In the rows, 128 means zero.
The rows of T fall into 3 groups, which share some directions, and each row is roughly a mix of its group's hidden directions, except some rows that fit no group.
T, 76 rows:
[[107 133 123 112 165 104  79 162 122 141 193 133 126]
 [116  99  78 138 158 136 165 158 101 134 121 112 180]
 [101 160 116 151 168 170 153 103 130 165  85 124 149]
 [159 204 135  99 123 140 132 151 103 160 131 122 153]
 [100 132 106 139 143 160  65 114 173 125 162 151 120]
 [120 163 114 120 157  99 201 153 124 117 134 160 114]
 [149 123 146 142  96 170 175  78 162 121 106 108 122]
 [ 89 160 113 147 109 103 166 128 116 135  89 177  99]
 [156 139  90 169 111 139 122  92 169 118 137 177 151]
 [129  83 147  95 116 157 106 146 134  78  96  93 105]
 [170 146 182 101 166 125 160 134 152 111 163 110 128]
 [120  89 155 148 119  72 168 142  84 147 113 120 146]
 [102 154  75 124 141  98 173 154 116 117 135 171 105]
 [114 103 101 143 164 136 118 149 137 146 188 120 182]
 [181 188  89 123 121 118 133 137 113 131 120 164 155]
 [140 152 203 109 114 136 141 109 155 113 112 121  85]
 [149 141 102 144 129 148 198  74 139 146 131 109 129]
 [157 101 144 103  82  86 105 149 125  88 159 135 100]
 [157 109 141 102 130 132 157  84 126 108 114  77  78]
 [124 140  67 158 132 136 113  83 133 128  85 164 111]
 [146  87 154 106 125  96 180 153 100  96 108 100 117]
 [ 90 101 135 152 146 159 110 127 130 175 153  95 175]
 [137 163  94 145 157 155 189  90 137 141  99 133 135]
 [166 122 111  99 137  83 157 167  87  93 104 133 125]
 [120 141 146 136 116 150 129 132 123 113  34 146 128]
 [ 88  90  82 152 150 117  97 104 129 114 100 149  92]
 [142 131 149 160 163 116 174 130 114 161 118 127 192]
 [ 79  73 153 158 129 138 104 107 166 131 160 123 121]
 [145 130 153  93 128 106 176 157  79 126  96  91 119]
 [105  88 137 132 135 124  81 159 128 144 186 111 163]
 [118 112 181 128  71 137 113 108 118 136  82 103 103]
 [153 127 115 102 128  83 119 140 129 112 204 134 101]
 [163  84 125 103 165 136 107 156 130  98 159  92 159]
 [101 128 107 134 181 131 106 147 131 158 189 123 161]
 [164 110 132 119  86 111 135 150 129  68  86 157 120]
 [133 121 165 116 130 115 107 175 142 126 199 130 161]
 [119 155 165 115 136 114 196 142 134 103  95 147  95]
 [119 114 159  72 147 144 123 166 127  98 142  83  96]
 [151 137 188  95 152 135 177 141 147  95 124 108 111]
 [158 193  75 124 132 141 102 124 130 132 121 167 138]
 [166 125 157 123 104 162 146 123 183  99 172 122 147]
 [123 111 165 134 107 123 187 108 101 150  86  89 123]
 [158 165  84 123 155 120 186  96 136 128 153 136 109]
 [139 117 105 124 129 174 109 108 132 160 172  73 160]
 [130 159 191 120  99 125 122 103 152 118 108 141  75]
 [130 147 107 179 104 131 144  75 129 166  96 154 148]
 [ 76 134  98 148  97 139 163 127 108 141  71 144 114]
 [122 162 183 142 103 102 133 107 139 129  92 168  90]
 [154 153 205 124 144 136 172 112 146 137 123 108 135]
 [169 104 181 111 156 151 129 131 142 116 138  78 158]
 [ 96 110  72 160 144 121  95  95 131 125  99 161 102]
 [112 149 169 115 103 126 119  86 116 165 125  95  74]
 [101 163 156 121 108 146 192 117 134 130  91 127  91]
 [121 150 159 100 112 117 138 133 146  86 113 151  58]
 [168 203 112 104 127 139 114 151 120 143 142 146 156]
 [107 135 157 143 130 104  99 158 119 172 181 138 170]
 [100  50 138 162 127  89 148 116 122 115 116 128 119]
 [132 157 105 112 169 127 201 146 128 133 166 122 140]
 [118 193  88 139 142 152 122 134 131 140  93 175 142]
 [ 79 147 162 119 150 133  66 155 113 150 102 134 118]
 [152 154 145 114  91 120 158  90 124 116  86 127  72]
 [157 164 132 130 122 108 111 165 127 144 178 158 179]
 [ 80 113 110 170 133 148  86  84 159 149 133 147 119]
 [138 104 145 104 105  89  80 175 123  90 151 147 114]
 [105 141 112 155 121  75 130 139 113 124  96 195 114]
 [118 121 138  94 110 123 119 147 139  70 105 142  63]
 [140  99 128  89 146 114 122 171 133  59 126 131  97]
 [134 173 131 128 126 140 172  73 126 150  94 116  86]
 [107 161  94 148 189 160 153 118 134 158 116 135 159]
 [151 107 121 152  95 154 188  82 138 133 108 102 145]
 [ 89 174 111 146 109 119 180 115 121 154 107 163 104]
 [134 134 131 158 115 146  99 116 180 135 185 159 161]
 [ 97 101 116 151 162 152 104 161 133 144 139 127 194]
 [110 111 191  94 131 138 134 162 127 130 160  78 124]
 [ 89 154  68 142 118 103 153 138 111 136 122 176 106]
 [100 146 151 143  74 135 105  95 134 139  85 147  86]]
One row of each group comes first, with its name. Which group is each row after those in?
[118 133  56 111 157 123 163 160 116 119 168 131 134]
Q
[112 168 153 123 123 139 141  78 119 170 106 102  81]
K
[101  63 140 109 152 104 121 157 122  88 135 109  96]
G

[ 77 148  98 135 157 127  67 128 108 165 122 143 115]
G
[127 147 165 101 130 107 159 146 143  81 107 152  73]
Q
[157 146  88 113 138  90 148 148  77 118  80 143 123]
G
[ 98 110  89 180 127 118 118  79 126 147  92 157 119]
G
[161 138 137 139 182  79 147 149 124 128 158 157 165]
Q
[141  99 103 127 137 136  99 131 178  70 163 156 119]
G
